In the data rows, the value 128 means zero.
Here are some points, each followed by its number:
[ 82 128  90  64 114  98 155 119 109  83 100 147 177 195 168 111 125  91
  41 170 182  93 140 185 135 106  85 114 126 118 168 172] 0
[112 165  68 108 121 122 100  79 127  83 130 118 100 162 174 103 119 164
 114 145  94 145  79 103 154 100 178  74 208 124 134 112] 1
[137 129 187 108 125 152  25 124 177 150 119 119 102 145 115 101 148 177
 158 135  33 148 142  90 114 131 169  85 151 151  76  85] 2
[159 112 198 207 157  64 167 172  54 119  96 163 154 156  66 165 123  60
 163  54 234 155 130 180 160 152  46 205  47   0 167 176] 3
[157  92 100 137 140 181  85 110 102 132 131 117  95 149 152 103 129 142
 131  61 137 161 158  91 148 130 170 151 123 100  87  66] 4
[162 144 243 255 193  31 255 116  75  77 112 201 202 215  81 142  82  57
 177  85 213 123  69 188 197 117 101 234   0   0 154 180] 5
[103  92 206  79 114 159 144 125 131 204 175  95 144  78 183 104 148 174
  69 114  81 133 142  87 126 126 206  32 106 215  21 114] 6
[148 183  46 128 109  84 118 147 145 137 182 119 121 194  62 144  69 104
 219 159 155 133 102 140 122  90 111 162  43  62 166 217] 7
[138 103 134 141 113 192 101 151 130 123  73 128 130 136 148 107  88 127
  89 113 156 123 180 126 160  95 128 171 130 150  41  60] 8
[151 117 189 216 164  57 174 175  65 130  97 163 156 161  66 167 118  62
 165  67 226 150 122 174 162 148  50 203  60   0 168 181] 9
[ 77 191  17  40  47 186  93 122 158  95 116  80 146  82 156  95 114 132
  12 167 112  39 110 139  66  91 140  85 148 255 207 129] 10
[128 138 171   0 138 177   2 112 178 140 111  69  80   0 109 146 203 159
 126 246  39  99 176 169  35 170 150 125 116 207 111 113] 11
[136 137 159 202 167  78 147 160 105 145 100 149 143 134  87 171 125  94
 158 125 160 124 111 154 137 145  85 164 103  58 170 165] 12
[119 125 172 167 136 141  88 116 155 133 157  90 109 191 133 105 139 163
 157 161  54 158 122 106 114 134 181  98 124 145 128 106] 13
[ 42 115 140 130  68 137 118  98  63   0  98 124 208 171 209 100 109 122
   0 161 160  86 115 205 192  85  99  88 154 148 185 118] 14
[157 143  59  69 137 189   0 126 180 226  96  72  51 103  96 162 176 155
 168 168  75 125 164 100  42 157 154 131  90 168 125  80] 15
[144 169 115  89 145  95 126 124 151 170 152 114  81  88  88 159 140 140
 206 186  99 142 116 121  83 133 108 146 140 135 214 172] 16
[162 133 137 146 172 129 101 148 182 188 135 112  75  55 104 131 114 160
 175  98 109 180 138  55 127 103 135  70 111  79  87 108] 17
[147 137  60 225 176  42 165 139 143 176 154 165 124 163  96 153 163 120
 170 121 155 113  98 139 143 174 119 192 229 153 152 183] 18
[124 153 146 119 103 126 114 108  72 112 134 150 137 153 124 125 119 126
 122 114 143 112 121 147 153 109 149 105  99 145 121 153] 19
[130  85 168 122 152 164 158 130 105 151 161 114 145  62 179 103 138 135
  95  98 135 132 160 130 133 120 120 109  96 171  97 108] 20
[157  93  88 118  56 222  67 120 176 145 127 134 100 147  86 134 132 133
 146  89  49 115 206  77  55 175 154  90  96 183 177 136] 21
[103 160  87  82  82 172 118 148 140  51  91  99 181 102 157  81  83 104
  19 165 121  82 112 134 129  84 175  74 187 219  62 120] 22
[120 156 171  88  56 157 146  99 102 156 141 150 103 208 179  86 127 147
 134 103 128 128 146 138 149 100 111 128 212 157  63  93] 23
[ 98 154 109  25 131 151 152 108 167  99 124 153  94 128  98 102 123 152
 169 106 109 158 141  92 117 126 150 147 126  95  99  99] 24
[142 115 113 151 127 160 103 100 137 161 185 131  86 141 151  96 138 164
 162 148  77 167 121  79 117 105 184  64  96 157  91  73] 25
[163 103  50 162 160 182  81 146 145 115 101 102 109 171 100 136 125 118
 139  67  70 126 181  75 104 163 121  80 115 138 114 129] 26
[165 117 176 198 141  89 194 173  97 111 129 155 136 121  92 156 116  91
 158 122 185 141 141 143 150 144  73 171  66  52  84 179] 27
[147 153 161 151 151 142  85 109 114  83 103 116 121  67 137 151 147 148
 138 165  89  95 119 149 111 147 139 112  83 179 186 102] 28
[ 67 155 195 178 188  35 201 140 104 149 119 152 176 130  78 155 102  64
 132 111 220 124  76 195 181 138  34 212 134   0 166 211] 29
[141 176  71 165 126  74 150 150 133 133 182 130 127 173  73 156  73 111
 209 153 169 129  86 130 126  89 104 157  92  73 170 210] 30
[142 124 136 124 169 113  58 117 163 163 119 127 118 132 100 142 138 122
 169 112  87 125 145 140 118 167 146 126 166 112 178 139] 31
[140  83 120 169 146 195  90 166 145 101  46 121 150 109 136 114  72 121
  69 122 170 117 185 125 169  91 134 175  95 145  41  50] 32
[ 65 176 138  74 114 221 131 114 185  84 152 159 190  81 152  86  83 105
   0 145 116  62  93  69  82  85 188  55  63 255 151 140] 33
Which point above is nearest to each new point? Its number follows each.
[152 125  65 158 160 138 112 138 136 118 123 123 132 154  84 132 125 119
 155  77  89 113 155  97 105 151 122 100 105 134 153 156] -> 26
[136 128 160 134 150 130  66 114 179 198 107  94 124 105 101 138 119 130
 164 105  88 128 143  95 123 145 135 162  93 127 156 135] -> 31
[123 135 207 195 134 108 120 122 161 124 133 102 124 222 112 121 121 144
 185 141  79 160 112 125 132 136 146 117 138  78 138 121] -> 13
[138 116 153 165 120 159  51 122 160 144 138  80 111 224 129 117 140 164
 163 150  34 154 142 102 115 152 167 100 105 144 127 102] -> 13
[139  64 139 202  90 199 104 116 107  89 206 140  92  43 151 111 167 154
 103 103 126 132 158 111 103 136 133 171 115 209  73  74] -> 20
[121 108 129 122 183 116 166 125 138  80 171 135 148  30 158 118 154 155
 109  85 128 131 123 125 115 116 168  89 130 174 113 130] -> 20
[173 100  88 139 159 164  54 142 148 166 108 101  99 128 100 143 139 131
 159  79  68 132 181  81  92 166 128  76 123 137 116 123] -> 26
[144  82 184 112 169 183 145 130  95 177 189 112 121  21 172 105 162 148
 110 104 115 145 167 106 108 131 152 118  86 200  71  73] -> 20
[142 143 155 106  57 158 124 129  96 178 136 153  88 179 155 117 121 123
 148  95 149 141 144 123 147 112 102 184 177 120  74 104] -> 23
[154 131 206 255 173  45 255 135  82  77 109 194 188 196  80 153  74  61
 189  91 227 137  80 168 202 117  84 226  14   0 139 163] -> 5
[ 96  85 107 185 111  79 140 106  78 168 126 157 122 169 178 152 172 133
 111 120 157 131  96 127 179 151 117 154 140 140 110 111] -> 19
[121 128 168  93 121 170  90 136 133 129 100 114  96  51 143 146 173 143
 126 209  77 107 160 161  87 138 120  98 167 182 221  90] -> 28
[ 98 107 114 167 114  85 126 111  94 154 104 153 104 151 168 161 182 142
 109 135 142 126  95 127 155 156 128 138 137 153 112 106] -> 19
[118 135 188 179 120 138  61 118 172 129 145  76 105 228 126 104 131 170
 182 165  30 162 120 108 116 140 179  97 137 127 148 105] -> 13
[165 111 123  92 145 150  24 109 172 186 115  79  97 108 106 132 154 132
 154 111  46 113 175 149 104 188 170 111 178 168 177 129] -> 31
[ 78 198   0   6  36 217  75 124 171  88 122  39 137  61 128  95 102 118
   6 184  90  39 125 118  42  93 134  83 149 255 184 125] -> 10
[139 131 158 116  98 144  90 110  65 133 105 158 122 157 147 125 135 129
 105  95 141 119 136 140 158 122 162  83  80 145 121 133] -> 19
[ 88 135 121  19 120 134 164 118 146  97 113 155 101 161 129  88 127 143
 135 119 130 152 152 127 137 117 123 136 123  92  98 108] -> 24
[128 122 105 123 106 150 116  97 133 156 149 139 115 145 166  94 144 148
 116 167 100 140 126 114 115 106 164  68 117 165 103  90] -> 25
[160 129  94 142 142 146  67 153 133 213 120  74  94 117 111 127 138 118
 175 113  60 135 150 127 126 154 195  98 146 123 164 105] -> 31
[167  93 116 115  89 212  59 126 177 150 120 125 110 141  87 138 133 127
 138  97  54 116 202  79  61 176 162 100  85 178 155 128] -> 21
[ 77 157 116 215  93 100 136 136  88  33  92 172 166 118 203 111 181 133
  50 128 153  80 101 150 115 129 125 128 251 178 255  93] -> 14
[ 92 143  93 107 117 139 136 148 130  80  97 123 182 112 161  99 101  79
  16 150 148  92 100 132 137 110 152  85 197 190 105 132] -> 22
[122  71  97  93 117 168  97 179 124 116 176 110 135  45 172 134 175 154
  58 109 121 126 156 115 112 147 132  91 117 231 171 123] -> 20
[136 151  83  92 141 148  87 105 147 106 132 106 116 131 152 104 138 156
  92 139  90 141 117  99 126 116 192  79 153 168 125 105] -> 1
[  0 105  76 160  41  93 187 102  30   0 107  74 137 128 248  92  93 162
  22 139 152 125  63 203 240  89  99 141 231  86 217 104] -> 14
[ 99 137 135   9 138 138 175 119 156 117 122 162  70 138  95  89 125 159
 190  88 116 183 154 100 143 128 128 159 112  58  61  88] -> 24
[ 43 119 105  72  52 126 163 113  46  22 133 113 190 103 221  94 114 146
  21 144 147  98  93 193 184  69  86  91 105 126 255 110] -> 14
[115  89 177  85 110 157 100 121 129 184 157  84 136  94 161 107 148 161
  94 122  71 131 143 104 131 139 199  56 116 202  25 110] -> 6
